In the rows, 128 means zero.
Rotation paths and how fast each direction turns (degrees each step)
Each turn is a multiple of 5 degrees from 10 to 175, or 0.
Each row of a path follows its step; steps can be skipped.
path 1
step 0: [128 130 122 130 131 131 121 119 125 124 133 123 117 118 133 120 139 130
 125 140 135 131 139 135 127 134 129 123 129 140 125 130 134 128 135 133
 112 131 128 111 123 134 119 135 137 129 120 114 129 126 133 128 125 123
 133 127 129 134 133 119 124]
step 15: [128 140 132 125 131 126 132 137 123 124 134 130 128 115 133 127 128 120
 140 122 119 133 122 129 140 138 139 131 129 130 126 124 134 125 119 132
 118 138 132 134 127 135 127 126 142 130 119 133 121 130 123 116 139 126
 134 128 128 138 124 117 121]
step 17: [126 122 122 129 131 134 129 139 135 123 141 119 123 123 120 105 117 137
 125 127 128 117 126 130 132 137 139 128 130 115 130 121 129 135 131 130
 130 134 118 128 123 137 138 131 132 131 130 122 134 130 124 126 124 125
 124 123 132 135 121 131 122]
step 21: [117 131 132 123 135 120 117 118 129 126 136 127 129 122 125 134 126 133
 110 122 117 123 123 116 126 131 117 134 133 128 134 128 121 126 132 126
 118 136 130 132 122 129 128 136 142 135 129 134 122 120 119 124 116 133
 129 134 121 125 123 136 133]
step 22: [130 133 128 131 128 129 126 128 129 127 135 131 126 133 128 137 125 122
 119 134 144 116 125 127 149 130 126 127 135 120 131 122 123 129 130 132
 123 123 121 129 109 123 139 119 132 136 131 136 136 137 119 121 131 121
 134 138 127 126 133 127 130]
step 30: [127 127 123 140 121 135 129 123 122 129 114 127 129 129 131 129 129 120
 125 126 138 123 134 124 143 136 126 128 133 121 124 120 136 115 135 120
 133 133 117 129 119 117 132 133 127 122 121 125 121 136 131 117 136 122
 123 124 122 144 126 126 126]
step 32: [133 125 121 122 126 129 121 135 125 137 120 133 134 122 129 125 134 134
 124 123 124 130 140 138 111 135 133 127 129 132 128 125 130 135 142 117
 123 140 129 127 121 133 127 143 125 130 134 126 115 124 122 119 132 122
 129 113 130 131 127 123 126]
step 36: [133 139 124 124 123 129 131 134 128 126 135 119 136 133 115 135 124 125
 118 125 134 132 136 122 139 127 130 118 129 120 137 129 120 133 127 135
 125 133 121 133 127 134 127 135 121 114 133 128 124 134 129 123 109 134
 137 125 134 131 114 131 126]
step 39: [136 135 124 121 122 127 123 115 129 124 124 130 119 118 125 130 136 142
 120 121 133 141 136 127 127 131 134 126 132 134 115 135 131 131 136 143
 118 134 133 125 127 126 128 120 132 131 138 135 136 139 126 127 114 130
 130 128 127 125 126 135 134]
Directions:
[127 127 128 128 127 128 129 129 127 131 126 123 126 127 129 131 130 127
 129 129 126 127 130 127 128 129 126 124 127 127 127 126 127 126 128 128
 129 127 124 128 128 130 129 127 128 127 126 125 129 129 129 128 125 128
 127 125 131 127 129 127 130]
60
[130 128 129 126 128 128 127 131 125 127 128 126 132 127 129 129 128 125
 128 127 128 129 127 127 128 130 129 125 128 129 129 127 124 129 128 125
 129 131 134 128 129 130 128 127 127 126 130 129 128 128 129 130 130 129
 130 126 129 127 130 127 127]
85
path 2
step 5: [130 141 125 129 123 125 125 128 126 122 133 130 129 133 127 117 127 130
 117 126 122 123 126 116 135 116 132 124 138 123 142 136 128 120 137 114
 141 134 124 129 125 133 121 138 134 130 130 131 125 125 119 125 130 138
 130 135 127 114 131 137 138]
step 9: [126 130 127 124 129 129 139 132 127 117 116 146 136 130 119 124 125 143
 130 125 132 133 120 132 143 116 132 134 135 128 133 127 123 133 137 119
 127 133 129 132 128 127 118 127 120 118 133 127 119 121 121 125 126 135
 122 128 118 129 134 126 139]
step 10: [131 130 120 134 135 122 132 126 130 131 125 140 131 128 121 118 130 125
 118 120 129 123 125 121 139 120 128 128 133 122 126 133 138 127 140 115
 134 139 125 136 110 133 122 132 123 139 134 135 124 118 129 130 122 137
 133 130 121 135 124 135 129]
step 16: [127 130 132 132 127 127 129 124 119 130 134 142 135 135 123 129 129 132
 129 115 126 125 139 126 135 118 124 118 129 127 132 136 127 127 148 127
 138 131 135 139 125 126 122 123 128 130 136 127 119 136 140 125 118 126
 130 134 127 114 126 129 140]
step 18: [129 122 129 133 128 122 136 130 121 131 119 143 134 118 127 124 130 141
 122 130 132 135 118 127 129 110 138 119 127 129 129 134 116 124 124 129
 136 136 132 122 121 131 136 134 123 124 133 131 125 122 135 126 119 128
 128 139 117 125 139 131 134]
step 21: [131 131 131 123 122 131 138 127 122 118 123 138 132 136 129 116 131 137
 130 123 133 133 127 129 137 122 124 115 138 126 128 125 121 131 136 123
 134 135 115 136 115 122 125 140 124 128 141 125 120 131 125 130 115 122
 128 132 125 126 123 132 143]
step 22: [133 137 125 134 128 112 123 119 127 131 120 145 126 135 128 133 131 130
 119 121 131 124 136 114 133 125 129 118 132 134 134 120 125 133 134 122
 138 143 127 132 117 139 128 136 124 129 132 131 128 127 123 126 136 134
 131 138 124 130 127 127 137]
step 24: [124 125 121 120 133 123 137 121 117 124 126 135 133 135 119 118 112 131
 128 124 139 127 134 131 130 117 123 125 135 130 137 138 132 132 124 122
 128 134 128 134 117 132 129 130 124 118 132 130 122 129 121 115 128 137
 122 132 115 123 138 137 130]
step 27: [135 124 129 136 131 119 131 131 129 123 129 149 132 137 122 131 127 125
 121 126 139 146 123 122 135 119 125 130 119 122 127 131 128 134 134 124
 133 141 130 129 121 134 132 132 123 131 142 135 121 132 129 122 132 129
 129 142 121 122 125 133 129]
Directions:
[128 128 126 127 130 130 127 127 127 128 127 123 129 127 127 126 129 125
 127 126 128 124 128 130 127 128 127 129 131 127 129 129 125 128 129 126
 129 129 125 129 128 129 128 128 128 130 130 132 126 129 125 128 129 125
 127 126 128 128 128 130 130]
155
[126 126 130 126 127 128 131 130 127 129 128 129 126 125 125 127 129 129
 127 129 129 125 126 129 128 129 129 128 126 130 133 128 127 126 126 126
 125 127 129 131 130 129 130 128 126 127 126 128 128 129 127 127 130 129
 129 128 124 130 130 127 127]
70
[127 128 128 126 131 127 129 127 129 130 126 127 127 128 129 128 127 127
 127 130 130 129 129 128 126 128 128 129 129 127 128 128 130 126 127 127
 130 129 126 126 132 126 131 130 131 125 131 128 127 129 128 130 123 130
 125 128 128 128 130 125 126]
60
[128 127 131 129 127 130 127 126 129 128 132 128 126 130 129 125 130 128
 126 127 128 127 126 129 129 130 125 128 127 127 129 128 128 129 131 126
 131 127 128 129 129 127 130 130 127 129 131 125 129 129 127 131 129 129
 129 132 126 128 125 126 129]
70
